In the data rows, 128 means zero.
Here are some numbered points:
[136, 134, 115, 146, 134, 141, 94, 172, 101, 159, 139, 128, 120, 160, 136, 109, 103, 119, 136, 127, 99, 156, 131, 112, 118, 144, 141, 139, 115, 129, 114, 153] 0
[130, 121, 162, 120, 108, 98, 91, 190, 145, 166, 3, 190, 142, 173, 170, 142, 73, 172, 172, 121, 65, 198, 63, 167, 72, 198, 130, 135, 108, 98, 53, 159] 1
[116, 114, 137, 132, 135, 81, 79, 152, 86, 157, 124, 118, 104, 143, 141, 117, 106, 105, 148, 74, 112, 96, 118, 112, 160, 139, 142, 74, 98, 143, 101, 101] 2
[129, 140, 195, 177, 175, 51, 120, 131, 93, 151, 135, 103, 95, 111, 121, 109, 74, 70, 153, 115, 98, 21, 106, 233, 181, 151, 166, 34, 120, 102, 127, 117] 3
[107, 108, 106, 135, 103, 150, 148, 150, 102, 125, 161, 112, 143, 166, 126, 116, 134, 140, 104, 140, 152, 121, 133, 104, 122, 100, 118, 120, 116, 139, 126, 111] 4
[117, 125, 158, 123, 101, 79, 145, 156, 130, 107, 117, 151, 132, 147, 126, 102, 127, 152, 133, 115, 147, 80, 105, 161, 147, 119, 133, 94, 139, 131, 107, 93] 5
[79, 95, 106, 95, 134, 148, 168, 106, 132, 149, 90, 144, 91, 138, 170, 168, 138, 112, 93, 103, 136, 127, 70, 112, 105, 123, 163, 107, 85, 128, 141, 139] 6
[166, 130, 143, 120, 233, 146, 61, 0, 120, 181, 94, 123, 194, 6, 123, 152, 129, 88, 148, 55, 37, 132, 129, 177, 141, 104, 51, 92, 65, 154, 75, 105] 7
[97, 110, 122, 59, 31, 93, 108, 0, 188, 76, 115, 185, 147, 53, 134, 161, 72, 255, 125, 106, 86, 129, 113, 219, 150, 93, 65, 159, 130, 159, 120, 109] 8
[205, 115, 131, 168, 221, 215, 132, 52, 151, 119, 197, 102, 155, 111, 169, 157, 164, 141, 62, 128, 53, 194, 129, 155, 149, 122, 134, 136, 127, 92, 142, 215] 9
[127, 108, 125, 133, 139, 149, 125, 127, 105, 140, 133, 129, 153, 146, 128, 133, 158, 163, 119, 104, 132, 138, 136, 105, 141, 126, 122, 129, 114, 147, 93, 128] 10
[204, 135, 155, 125, 175, 73, 68, 154, 103, 104, 105, 129, 158, 104, 89, 111, 142, 201, 167, 89, 113, 69, 166, 155, 204, 166, 96, 54, 142, 181, 71, 72] 11
[107, 100, 130, 133, 137, 130, 100, 104, 86, 156, 145, 124, 147, 130, 126, 142, 122, 187, 137, 93, 107, 125, 150, 139, 167, 130, 124, 111, 97, 142, 87, 130] 12
[121, 127, 108, 132, 140, 137, 140, 118, 118, 124, 156, 113, 79, 121, 137, 140, 114, 121, 112, 140, 131, 109, 138, 131, 146, 131, 167, 125, 130, 128, 172, 151] 13
[136, 140, 125, 96, 124, 96, 81, 97, 152, 109, 123, 156, 97, 81, 132, 139, 90, 169, 145, 97, 83, 142, 122, 154, 148, 139, 125, 136, 131, 135, 142, 145] 14
[142, 114, 157, 142, 133, 119, 143, 135, 120, 122, 131, 116, 141, 147, 128, 140, 148, 149, 128, 140, 143, 103, 137, 137, 151, 151, 132, 101, 135, 115, 113, 117] 15
[169, 140, 131, 156, 178, 117, 105, 164, 116, 113, 170, 116, 116, 142, 167, 101, 142, 104, 106, 80, 124, 135, 149, 89, 150, 118, 165, 70, 131, 124, 141, 139] 16
[117, 147, 89, 76, 91, 158, 156, 142, 145, 126, 70, 140, 173, 108, 66, 109, 161, 102, 156, 165, 169, 132, 132, 76, 70, 101, 58, 208, 132, 186, 119, 63] 17
[138, 120, 105, 103, 128, 145, 160, 126, 138, 105, 120, 130, 115, 133, 139, 135, 148, 112, 92, 131, 138, 104, 94, 115, 114, 100, 126, 106, 117, 154, 154, 101] 18
[129, 137, 108, 125, 123, 145, 88, 110, 123, 144, 141, 135, 142, 108, 115, 114, 102, 151, 135, 121, 94, 164, 145, 139, 122, 113, 103, 165, 121, 142, 117, 143] 19
[188, 159, 162, 137, 135, 99, 127, 212, 154, 91, 101, 135, 102, 157, 134, 115, 141, 116, 153, 161, 149, 145, 144, 107, 119, 182, 154, 129, 179, 98, 132, 149] 20
[134, 134, 119, 148, 143, 165, 139, 95, 99, 152, 165, 82, 117, 103, 85, 145, 98, 118, 138, 200, 106, 100, 157, 175, 145, 148, 120, 159, 136, 121, 149, 159] 21
[145, 131, 147, 176, 199, 130, 131, 119, 103, 151, 165, 81, 106, 118, 145, 135, 124, 53, 114, 131, 115, 92, 147, 142, 157, 148, 168, 63, 126, 100, 155, 148] 22
[79, 99, 132, 139, 113, 140, 193, 129, 104, 119, 158, 95, 95, 156, 146, 160, 139, 122, 107, 162, 192, 91, 139, 118, 138, 138, 182, 99, 126, 97, 171, 127] 23
[116, 135, 137, 146, 105, 127, 131, 157, 126, 135, 142, 134, 120, 162, 131, 111, 105, 136, 128, 146, 120, 142, 122, 143, 117, 129, 146, 146, 140, 107, 121, 157] 24
[170, 142, 126, 63, 176, 131, 113, 37, 255, 84, 20, 222, 184, 50, 214, 137, 240, 84, 79, 0, 110, 253, 28, 61, 48, 54, 94, 131, 128, 134, 126, 106] 25
[116, 140, 199, 201, 138, 57, 110, 180, 152, 124, 144, 117, 125, 172, 184, 112, 130, 92, 151, 106, 163, 184, 169, 84, 132, 178, 191, 84, 168, 32, 121, 166] 26
[124, 127, 134, 149, 129, 136, 147, 137, 107, 139, 151, 106, 115, 141, 109, 120, 101, 116, 125, 172, 120, 87, 127, 171, 139, 131, 134, 120, 131, 120, 138, 137] 27
[112, 137, 107, 96, 97, 138, 136, 134, 138, 134, 95, 137, 158, 115, 95, 119, 136, 111, 145, 148, 148, 142, 126, 97, 84, 107, 85, 184, 127, 154, 126, 95] 28
[159, 166, 172, 159, 149, 68, 105, 110, 150, 117, 159, 91, 121, 104, 147, 95, 118, 0, 141, 102, 122, 75, 109, 134, 121, 98, 110, 52, 125, 93, 162, 74] 29
[132, 122, 128, 134, 129, 125, 117, 161, 81, 148, 136, 122, 136, 155, 109, 100, 117, 139, 133, 113, 107, 90, 111, 137, 148, 118, 117, 106, 108, 161, 96, 104] 30
[146, 146, 125, 107, 147, 90, 113, 155, 145, 92, 119, 148, 78, 112, 140, 124, 132, 134, 131, 105, 150, 119, 145, 109, 156, 149, 170, 107, 151, 138, 153, 126] 31
[134, 112, 104, 148, 102, 190, 195, 145, 123, 97, 178, 101, 84, 172, 130, 168, 93, 193, 91, 245, 137, 117, 153, 177, 134, 165, 179, 158, 156, 91, 183, 204] 32
[133, 134, 138, 142, 151, 126, 128, 129, 136, 127, 129, 127, 133, 122, 137, 128, 154, 111, 126, 112, 141, 148, 148, 105, 132, 133, 144, 125, 138, 115, 130, 141] 33
[104, 150, 98, 137, 150, 140, 173, 165, 150, 83, 173, 130, 62, 134, 173, 130, 190, 103, 86, 124, 223, 181, 206, 16, 143, 133, 236, 159, 185, 100, 206, 185] 34
[62, 54, 148, 150, 152, 181, 163, 73, 92, 197, 114, 121, 153, 166, 169, 199, 141, 159, 93, 117, 122, 152, 94, 156, 128, 168, 166, 96, 70, 88, 68, 176] 35
[130, 116, 102, 109, 130, 172, 169, 80, 127, 107, 149, 120, 120, 104, 109, 158, 152, 174, 98, 153, 136, 111, 148, 141, 149, 117, 130, 153, 135, 147, 152, 149] 36
[123, 132, 121, 155, 99, 124, 97, 147, 116, 124, 189, 123, 135, 160, 141, 95, 114, 142, 121, 109, 126, 155, 146, 100, 133, 101, 129, 126, 132, 125, 129, 135] 37
[125, 143, 119, 121, 156, 128, 96, 176, 111, 157, 77, 134, 137, 118, 86, 117, 151, 120, 169, 133, 137, 139, 159, 88, 120, 152, 115, 153, 120, 162, 91, 105] 38
[172, 131, 125, 145, 134, 162, 121, 155, 138, 104, 143, 136, 162, 146, 123, 128, 139, 185, 123, 164, 112, 176, 154, 130, 130, 141, 118, 152, 150, 123, 112, 157] 39
[128, 110, 233, 139, 128, 72, 148, 113, 202, 110, 38, 185, 167, 140, 184, 150, 148, 154, 124, 76, 117, 160, 61, 195, 114, 163, 153, 86, 139, 60, 67, 151] 40
[92, 158, 179, 155, 90, 0, 98, 167, 132, 113, 123, 114, 83, 119, 137, 108, 82, 79, 194, 111, 179, 84, 175, 130, 156, 153, 158, 62, 155, 84, 151, 86] 41
[125, 125, 118, 115, 83, 109, 107, 101, 126, 100, 160, 130, 143, 119, 116, 124, 95, 195, 135, 131, 110, 106, 138, 167, 156, 104, 91, 121, 132, 145, 126, 101] 42
[98, 122, 136, 125, 77, 102, 91, 130, 126, 130, 146, 155, 151, 153, 150, 110, 108, 190, 135, 81, 117, 172, 132, 116, 127, 111, 119, 140, 122, 126, 94, 135] 43
[87, 112, 119, 140, 82, 122, 127, 113, 136, 134, 185, 146, 95, 169, 197, 125, 100, 130, 89, 76, 117, 171, 91, 103, 106, 94, 173, 117, 110, 94, 156, 170] 44
[172, 137, 138, 115, 141, 108, 116, 113, 135, 104, 122, 123, 127, 100, 106, 135, 120, 144, 133, 135, 105, 84, 123, 171, 162, 139, 102, 97, 134, 144, 129, 102] 45
[74, 124, 120, 135, 96, 135, 144, 176, 114, 158, 105, 124, 144, 171, 123, 115, 132, 97, 147, 139, 167, 148, 135, 77, 83, 122, 127, 158, 125, 123, 108, 114] 46
[94, 106, 149, 130, 110, 104, 127, 100, 90, 151, 132, 106, 151, 131, 108, 129, 134, 121, 144, 103, 139, 74, 129, 135, 156, 114, 95, 95, 109, 137, 103, 76] 47
[137, 173, 143, 107, 96, 68, 127, 211, 184, 111, 43, 162, 135, 139, 124, 88, 163, 51, 172, 126, 182, 152, 116, 48, 70, 138, 112, 151, 158, 122, 125, 75] 48
[169, 166, 52, 75, 155, 139, 112, 131, 125, 87, 139, 125, 83, 56, 76, 103, 150, 111, 122, 140, 143, 96, 173, 89, 151, 94, 116, 164, 148, 209, 193, 98] 49
[170, 126, 130, 87, 184, 119, 154, 147, 129, 108, 57, 144, 108, 107, 114, 153, 183, 121, 124, 109, 143, 73, 101, 108, 149, 154, 136, 87, 124, 171, 120, 87] 50
[119, 120, 124, 127, 163, 141, 132, 120, 111, 155, 103, 122, 136, 117, 123, 140, 158, 102, 128, 105, 138, 120, 127, 112, 129, 130, 129, 118, 111, 141, 113, 117] 51
[97, 162, 85, 112, 99, 124, 109, 151, 137, 148, 121, 132, 87, 116, 118, 97, 81, 55, 153, 155, 130, 139, 117, 109, 78, 107, 120, 179, 120, 132, 169, 122] 52
[163, 139, 112, 105, 167, 141, 138, 148, 139, 111, 110, 126, 80, 110, 117, 148, 144, 118, 128, 150, 131, 108, 133, 124, 140, 157, 149, 135, 143, 146, 151, 138] 53
[147, 149, 117, 121, 133, 125, 124, 128, 141, 118, 130, 125, 120, 106, 120, 113, 128, 89, 131, 137, 127, 121, 125, 119, 117, 114, 114, 137, 136, 137, 150, 115] 54
[152, 135, 103, 141, 142, 129, 103, 166, 93, 116, 170, 106, 130, 143, 113, 91, 128, 134, 126, 133, 128, 108, 157, 103, 160, 109, 119, 110, 130, 164, 131, 100] 55
[128, 135, 132, 158, 137, 138, 117, 146, 113, 143, 169, 107, 126, 151, 133, 119, 134, 106, 130, 124, 134, 151, 156, 100, 134, 140, 144, 145, 139, 107, 132, 156] 56
[90, 111, 117, 127, 168, 158, 139, 90, 99, 149, 144, 112, 80, 95, 110, 189, 148, 187, 140, 139, 151, 137, 210, 123, 180, 186, 193, 173, 143, 119, 135, 204] 57
[167, 93, 71, 141, 162, 201, 124, 186, 58, 175, 139, 116, 79, 197, 163, 144, 34, 122, 73, 189, 7, 99, 22, 181, 97, 153, 154, 55, 43, 142, 128, 161] 58
[146, 125, 123, 116, 145, 155, 149, 118, 118, 136, 99, 117, 120, 106, 93, 157, 126, 143, 141, 180, 119, 103, 135, 166, 136, 166, 119, 153, 133, 133, 128, 140] 59
[142, 122, 112, 104, 92, 145, 157, 136, 115, 97, 142, 120, 118, 139, 97, 134, 119, 182, 118, 174, 140, 81, 123, 150, 146, 123, 97, 148, 139, 153, 142, 103] 60
[137, 115, 130, 143, 132, 122, 105, 184, 46, 168, 142, 120, 150, 171, 98, 80, 114, 145, 134, 101, 90, 58, 100, 152, 164, 112, 110, 80, 87, 190, 62, 84] 61
[98, 146, 89, 86, 79, 107, 88, 125, 136, 122, 126, 158, 123, 103, 110, 96, 113, 149, 148, 94, 136, 144, 143, 94, 115, 90, 99, 179, 121, 173, 136, 101] 62
[132, 104, 120, 101, 97, 135, 139, 136, 156, 109, 118, 158, 88, 167, 186, 143, 97, 155, 88, 122, 95, 154, 45, 142, 98, 124, 153, 106, 110, 114, 146, 154] 63
[68, 90, 66, 97, 147, 165, 146, 119, 100, 149, 126, 141, 129, 137, 160, 128, 194, 112, 68, 37, 166, 149, 109, 27, 113, 56, 145, 113, 69, 188, 119, 92] 64
[159, 130, 125, 115, 151, 161, 152, 117, 115, 139, 97, 109, 114, 96, 78, 169, 118, 146, 146, 203, 109, 93, 133, 189, 134, 176, 109, 167, 135, 142, 137, 143] 65
[120, 122, 137, 130, 130, 103, 105, 133, 107, 140, 126, 124, 115, 134, 137, 125, 117, 121, 138, 95, 120, 110, 120, 124, 145, 132, 136, 98, 112, 135, 116, 112] 66
[169, 144, 114, 106, 176, 140, 143, 150, 131, 113, 91, 123, 76, 103, 106, 146, 146, 109, 131, 161, 129, 102, 129, 131, 137, 169, 155, 132, 144, 147, 153, 139] 67
[152, 141, 167, 199, 176, 115, 91, 99, 126, 107, 229, 121, 161, 131, 172, 82, 141, 141, 85, 56, 107, 159, 157, 147, 187, 82, 158, 79, 148, 100, 122, 171] 68
[155, 152, 124, 129, 123, 125, 118, 152, 122, 125, 120, 118, 127, 108, 90, 116, 94, 125, 153, 182, 115, 101, 147, 164, 125, 138, 109, 138, 140, 141, 142, 123] 69
[108, 119, 121, 124, 142, 147, 130, 111, 114, 140, 132, 125, 109, 113, 120, 153, 129, 166, 133, 132, 131, 143, 167, 129, 149, 156, 155, 163, 133, 127, 130, 170] 70
[163, 132, 142, 187, 226, 138, 128, 117, 98, 149, 163, 72, 104, 98, 141, 139, 130, 32, 118, 136, 114, 79, 152, 153, 158, 149, 172, 38, 112, 92, 156, 150] 71
[109, 122, 147, 130, 101, 105, 116, 126, 126, 132, 113, 135, 140, 136, 126, 132, 119, 145, 148, 119, 133, 139, 133, 134, 126, 141, 118, 132, 132, 112, 109, 130] 72
[91, 126, 133, 113, 123, 104, 125, 115, 133, 135, 103, 138, 128, 107, 124, 134, 145, 116, 147, 101, 157, 124, 140, 105, 128, 127, 130, 135, 126, 134, 121, 109] 73
[134, 129, 131, 128, 164, 134, 101, 89, 128, 149, 114, 127, 152, 87, 121, 131, 133, 114, 140, 102, 97, 134, 132, 134, 131, 122, 105, 125, 108, 142, 109, 117] 74
[155, 142, 124, 85, 131, 96, 63, 85, 159, 114, 116, 169, 86, 71, 142, 142, 87, 179, 138, 87, 64, 139, 116, 167, 148, 151, 127, 134, 134, 139, 142, 154] 75
[81, 124, 148, 179, 143, 154, 164, 114, 110, 156, 161, 85, 154, 136, 114, 138, 187, 80, 136, 142, 199, 156, 201, 71, 128, 135, 146, 175, 154, 78, 132, 154] 76
[111, 134, 105, 128, 101, 129, 129, 136, 124, 112, 171, 125, 122, 142, 132, 106, 124, 133, 113, 126, 153, 134, 148, 100, 124, 95, 134, 133, 138, 132, 155, 124] 77
[123, 121, 133, 103, 95, 113, 108, 139, 142, 130, 79, 171, 127, 140, 148, 141, 85, 189, 142, 121, 96, 154, 90, 163, 115, 152, 128, 121, 114, 127, 96, 139] 78
[88, 125, 136, 112, 123, 102, 127, 106, 135, 133, 100, 138, 125, 98, 122, 136, 146, 114, 146, 91, 161, 121, 141, 107, 131, 124, 129, 136, 125, 134, 123, 106] 79
[202, 126, 127, 164, 203, 197, 132, 64, 156, 111, 185, 112, 151, 104, 161, 157, 159, 148, 69, 127, 72, 184, 125, 150, 144, 130, 134, 131, 134, 101, 150, 206] 80
[135, 128, 139, 121, 112, 102, 133, 135, 123, 100, 126, 122, 117, 125, 114, 135, 119, 153, 141, 148, 139, 83, 138, 151, 152, 138, 121, 99, 140, 133, 135, 98] 81
[172, 146, 151, 132, 136, 111, 133, 177, 153, 100, 110, 133, 116, 144, 128, 125, 141, 122, 138, 150, 139, 140, 137, 119, 126, 165, 144, 129, 162, 111, 134, 139] 82
Which point above is nearest to each new point by angle? Its number follows each.
[176, 143, 142, 145, 162, 115, 94, 151, 129, 124, 134, 128, 128, 131, 144, 118, 130, 120, 128, 104, 98, 138, 126, 122, 141, 140, 135, 100, 132, 122, 122, 137] ~ 16
[82, 123, 155, 184, 137, 147, 155, 117, 114, 160, 159, 88, 159, 142, 112, 127, 184, 82, 138, 139, 198, 153, 198, 75, 129, 140, 150, 167, 153, 80, 126, 154] ~ 76
[117, 136, 114, 111, 143, 129, 104, 181, 100, 153, 71, 137, 142, 121, 83, 123, 150, 137, 179, 134, 155, 138, 168, 71, 119, 154, 113, 167, 118, 166, 80, 100] ~ 38
[153, 141, 100, 200, 145, 161, 30, 255, 52, 221, 178, 120, 106, 236, 152, 82, 54, 128, 146, 135, 40, 219, 138, 87, 108, 174, 172, 156, 97, 121, 76, 214] ~ 0
[120, 117, 130, 128, 133, 128, 117, 118, 113, 139, 130, 124, 134, 125, 127, 135, 128, 147, 131, 112, 121, 124, 135, 130, 146, 132, 125, 124, 117, 134, 114, 129] ~ 12
[95, 117, 131, 128, 120, 116, 128, 107, 132, 129, 139, 134, 121, 128, 158, 131, 136, 120, 115, 88, 142, 139, 124, 108, 128, 112, 145, 114, 121, 115, 135, 130] ~ 44
[157, 130, 107, 123, 140, 133, 100, 154, 97, 121, 156, 126, 123, 135, 114, 111, 123, 165, 127, 118, 112, 117, 147, 121, 163, 127, 124, 115, 124, 166, 115, 121] ~ 55
[115, 121, 124, 129, 117, 129, 126, 115, 120, 126, 148, 127, 145, 133, 131, 116, 154, 134, 117, 93, 146, 140, 137, 97, 132, 100, 118, 137, 125, 136, 122, 116] ~ 64
[137, 130, 119, 101, 130, 114, 103, 152, 178, 85, 115, 174, 79, 143, 193, 141, 109, 193, 103, 108, 107, 191, 110, 110, 123, 145, 187, 117, 145, 117, 137, 175] ~ 63
[255, 153, 117, 183, 150, 253, 116, 204, 159, 79, 164, 141, 231, 196, 100, 126, 158, 255, 119, 255, 64, 255, 209, 136, 114, 168, 97, 248, 193, 109, 74, 243] ~ 39
[113, 132, 121, 135, 126, 118, 93, 141, 103, 154, 137, 124, 107, 128, 119, 125, 85, 134, 155, 131, 115, 127, 147, 131, 141, 146, 135, 141, 117, 131, 126, 138] ~ 0
[130, 131, 117, 136, 136, 122, 127, 118, 100, 106, 182, 102, 158, 122, 106, 104, 168, 137, 121, 112, 173, 98, 191, 96, 170, 97, 116, 106, 144, 155, 140, 93] ~ 55
[143, 126, 135, 113, 146, 124, 137, 138, 128, 121, 98, 131, 118, 124, 119, 139, 149, 128, 129, 125, 138, 107, 120, 123, 140, 144, 135, 115, 128, 142, 122, 114] ~ 50
[217, 135, 119, 65, 136, 141, 187, 177, 169, 95, 0, 163, 172, 128, 97, 147, 162, 115, 125, 182, 113, 81, 34, 161, 70, 144, 61, 97, 108, 173, 104, 40] ~ 50
[105, 125, 118, 174, 132, 186, 162, 123, 103, 153, 198, 77, 156, 159, 91, 128, 164, 112, 120, 185, 169, 163, 198, 87, 129, 132, 141, 202, 154, 97, 134, 173] ~ 76
[134, 124, 114, 116, 129, 149, 143, 104, 130, 119, 138, 124, 127, 113, 121, 141, 137, 146, 115, 142, 130, 121, 132, 137, 134, 117, 121, 142, 131, 140, 142, 134] ~ 36
[66, 110, 142, 129, 114, 101, 132, 82, 140, 137, 140, 141, 121, 131, 180, 142, 140, 115, 106, 56, 148, 155, 119, 92, 123, 100, 162, 106, 115, 104, 137, 136] ~ 44
[67, 103, 113, 113, 71, 128, 165, 142, 100, 121, 132, 125, 130, 161, 116, 130, 132, 166, 125, 138, 187, 101, 140, 103, 131, 112, 129, 124, 123, 143, 126, 95] ~ 4
[141, 107, 97, 128, 138, 166, 124, 166, 93, 161, 127, 125, 92, 173, 150, 134, 67, 122, 100, 159, 55, 121, 54, 157, 105, 141, 137, 99, 79, 142, 122, 148] ~ 58
[154, 154, 49, 82, 118, 140, 159, 201, 140, 66, 136, 135, 53, 155, 148, 91, 95, 81, 79, 167, 142, 90, 77, 101, 81, 75, 157, 80, 126, 173, 213, 83] ~ 18
[147, 123, 103, 98, 90, 132, 196, 140, 162, 65, 125, 129, 114, 145, 136, 134, 140, 104, 84, 180, 163, 71, 72, 125, 96, 93, 112, 91, 136, 144, 188, 75] ~ 18
[161, 144, 64, 104, 122, 147, 158, 195, 137, 88, 137, 128, 72, 157, 138, 103, 116, 88, 85, 170, 138, 103, 108, 91, 92, 91, 146, 102, 132, 168, 193, 111] ~ 18
[127, 103, 152, 138, 145, 171, 143, 93, 138, 164, 93, 143, 185, 144, 138, 164, 157, 158, 122, 116, 105, 191, 103, 136, 102, 147, 114, 164, 107, 105, 76, 168] ~ 35
[140, 101, 71, 81, 147, 221, 232, 18, 133, 63, 186, 98, 100, 67, 89, 202, 187, 248, 62, 189, 162, 82, 181, 162, 189, 121, 149, 175, 168, 167, 211, 179] ~ 36
[143, 138, 131, 117, 125, 106, 115, 148, 127, 130, 102, 130, 115, 121, 115, 123, 116, 106, 152, 137, 120, 108, 115, 135, 124, 143, 117, 124, 129, 134, 126, 110] ~ 69
[115, 134, 141, 156, 99, 132, 136, 165, 128, 139, 150, 135, 124, 168, 133, 100, 98, 137, 127, 154, 121, 150, 123, 145, 116, 130, 148, 158, 144, 102, 121, 165] ~ 24
[155, 125, 131, 111, 155, 127, 141, 138, 129, 115, 94, 131, 122, 120, 121, 140, 158, 117, 126, 121, 136, 102, 116, 118, 139, 143, 126, 106, 129, 147, 119, 105] ~ 50
[178, 171, 129, 126, 128, 116, 122, 159, 119, 121, 121, 102, 134, 102, 62, 117, 68, 131, 174, 230, 104, 63, 154, 199, 133, 163, 86, 126, 148, 141, 145, 107] ~ 69
[132, 107, 119, 118, 103, 143, 133, 135, 158, 123, 130, 159, 77, 176, 200, 141, 88, 148, 89, 124, 90, 175, 48, 137, 91, 130, 167, 118, 112, 103, 149, 172] ~ 63
[144, 107, 174, 118, 134, 85, 150, 104, 186, 65, 117, 156, 112, 150, 204, 162, 179, 173, 87, 70, 145, 143, 95, 124, 154, 140, 179, 61, 144, 91, 134, 138] ~ 40
[132, 127, 162, 126, 141, 105, 118, 124, 143, 136, 86, 142, 141, 122, 140, 140, 150, 120, 146, 97, 132, 142, 118, 121, 129, 152, 130, 121, 132, 114, 102, 127] ~ 40
[188, 171, 138, 100, 164, 61, 97, 178, 163, 55, 121, 149, 42, 93, 148, 118, 145, 134, 135, 98, 160, 114, 172, 97, 186, 169, 202, 85, 183, 126, 187, 140] ~ 31
[114, 135, 131, 153, 95, 132, 136, 164, 125, 135, 148, 137, 125, 169, 123, 97, 101, 135, 129, 152, 121, 144, 120, 144, 105, 123, 140, 161, 140, 114, 120, 158] ~ 24
[135, 105, 137, 71, 42, 88, 78, 165, 164, 133, 13, 226, 125, 154, 165, 158, 21, 255, 159, 120, 27, 196, 48, 212, 83, 167, 107, 137, 98, 126, 66, 148] ~ 78
[106, 118, 129, 138, 138, 134, 148, 108, 122, 125, 158, 108, 87, 119, 135, 152, 117, 125, 123, 144, 139, 110, 140, 133, 148, 140, 165, 120, 136, 103, 162, 151] ~ 13
[138, 155, 133, 114, 103, 94, 133, 174, 164, 111, 82, 148, 127, 133, 128, 105, 140, 79, 149, 129, 156, 135, 112, 91, 92, 132, 118, 139, 143, 125, 132, 95] ~ 48
[84, 116, 114, 142, 110, 124, 90, 95, 91, 163, 182, 108, 112, 125, 125, 123, 70, 132, 137, 116, 95, 112, 132, 149, 147, 105, 121, 125, 101, 133, 128, 135] ~ 12
[128, 121, 173, 132, 126, 100, 135, 120, 159, 122, 90, 153, 146, 136, 151, 137, 136, 138, 130, 105, 122, 143, 102, 156, 121, 143, 137, 111, 133, 95, 105, 135] ~ 40
[161, 139, 126, 135, 167, 121, 95, 154, 95, 130, 140, 109, 102, 108, 97, 127, 112, 144, 152, 142, 112, 94, 170, 143, 175, 162, 135, 113, 130, 154, 123, 127] ~ 11
[110, 102, 129, 129, 144, 163, 197, 102, 127, 120, 118, 109, 149, 129, 126, 162, 188, 114, 95, 146, 181, 105, 131, 119, 126, 125, 134, 120, 128, 120, 137, 116] ~ 23
[98, 108, 100, 136, 96, 156, 150, 153, 91, 129, 163, 114, 150, 172, 121, 117, 140, 149, 107, 139, 163, 111, 141, 98, 123, 96, 113, 122, 117, 149, 122, 107] ~ 4
[133, 127, 195, 121, 154, 74, 112, 117, 165, 144, 31, 165, 164, 108, 159, 154, 173, 104, 167, 53, 127, 163, 102, 116, 115, 176, 123, 114, 125, 96, 66, 119] ~ 40
[127, 131, 113, 166, 96, 119, 79, 159, 104, 122, 221, 124, 130, 177, 155, 87, 102, 153, 111, 96, 118, 170, 153, 88, 139, 94, 132, 119, 133, 121, 126, 147] ~ 37
[142, 136, 101, 137, 64, 156, 116, 151, 130, 131, 166, 120, 131, 173, 132, 101, 57, 135, 120, 187, 81, 155, 92, 154, 84, 104, 101, 158, 120, 115, 150, 147] ~ 24
[100, 157, 60, 106, 158, 177, 150, 162, 161, 124, 105, 170, 69, 104, 115, 96, 98, 109, 95, 169, 122, 170, 131, 130, 82, 102, 168, 203, 135, 161, 173, 186] ~ 52
[140, 153, 135, 143, 102, 126, 108, 130, 129, 126, 136, 121, 153, 122, 91, 116, 92, 147, 161, 173, 110, 134, 156, 163, 130, 138, 92, 159, 147, 119, 122, 130] ~ 69
[112, 135, 122, 152, 117, 158, 142, 135, 108, 155, 144, 103, 149, 127, 86, 124, 135, 115, 152, 179, 156, 143, 185, 116, 117, 144, 120, 194, 150, 113, 127, 154] ~ 76
[133, 132, 117, 147, 131, 139, 96, 173, 101, 160, 142, 121, 117, 160, 134, 113, 98, 125, 138, 133, 99, 153, 135, 113, 120, 143, 143, 140, 116, 124, 116, 155] ~ 0
[180, 186, 100, 105, 145, 118, 117, 126, 164, 96, 126, 127, 110, 60, 99, 93, 126, 30, 140, 148, 126, 113, 131, 110, 102, 94, 92, 153, 150, 157, 193, 91] ~ 54
[106, 128, 74, 128, 138, 137, 142, 101, 114, 103, 214, 102, 9, 101, 148, 130, 90, 108, 93, 149, 143, 79, 148, 145, 165, 126, 199, 116, 139, 125, 229, 178] ~ 13
[146, 118, 86, 92, 120, 161, 185, 122, 152, 86, 125, 132, 115, 145, 147, 142, 168, 114, 66, 127, 146, 101, 66, 106, 95, 83, 116, 95, 115, 164, 165, 91] ~ 18
[134, 141, 147, 151, 168, 125, 127, 126, 153, 117, 139, 125, 129, 118, 150, 130, 167, 94, 120, 100, 154, 168, 168, 89, 133, 137, 163, 127, 153, 99, 142, 162] ~ 33
[128, 131, 122, 123, 130, 140, 133, 154, 143, 143, 89, 144, 138, 142, 135, 125, 127, 114, 136, 135, 122, 167, 114, 115, 92, 139, 127, 149, 123, 124, 114, 142] ~ 1
[132, 93, 122, 136, 149, 165, 128, 139, 86, 148, 147, 126, 168, 162, 128, 139, 173, 187, 108, 88, 134, 144, 142, 87, 161, 124, 128, 130, 105, 150, 72, 132] ~ 10
[104, 119, 133, 135, 102, 113, 123, 121, 132, 130, 155, 138, 114, 155, 175, 128, 116, 135, 112, 91, 120, 153, 104, 114, 125, 116, 158, 117, 119, 105, 131, 148] ~ 44
[147, 158, 158, 155, 135, 77, 110, 108, 161, 118, 166, 98, 120, 104, 148, 99, 122, 4, 132, 114, 127, 92, 112, 122, 119, 97, 107, 73, 136, 96, 173, 79] ~ 29
[101, 156, 77, 84, 147, 116, 115, 139, 111, 144, 78, 135, 74, 72, 76, 117, 112, 101, 174, 152, 148, 81, 159, 108, 129, 139, 137, 154, 123, 186, 154, 106] ~ 49
[110, 108, 132, 128, 138, 147, 177, 111, 129, 127, 119, 115, 138, 129, 127, 154, 165, 116, 110, 137, 162, 110, 127, 125, 123, 126, 132, 117, 128, 120, 132, 117] ~ 23
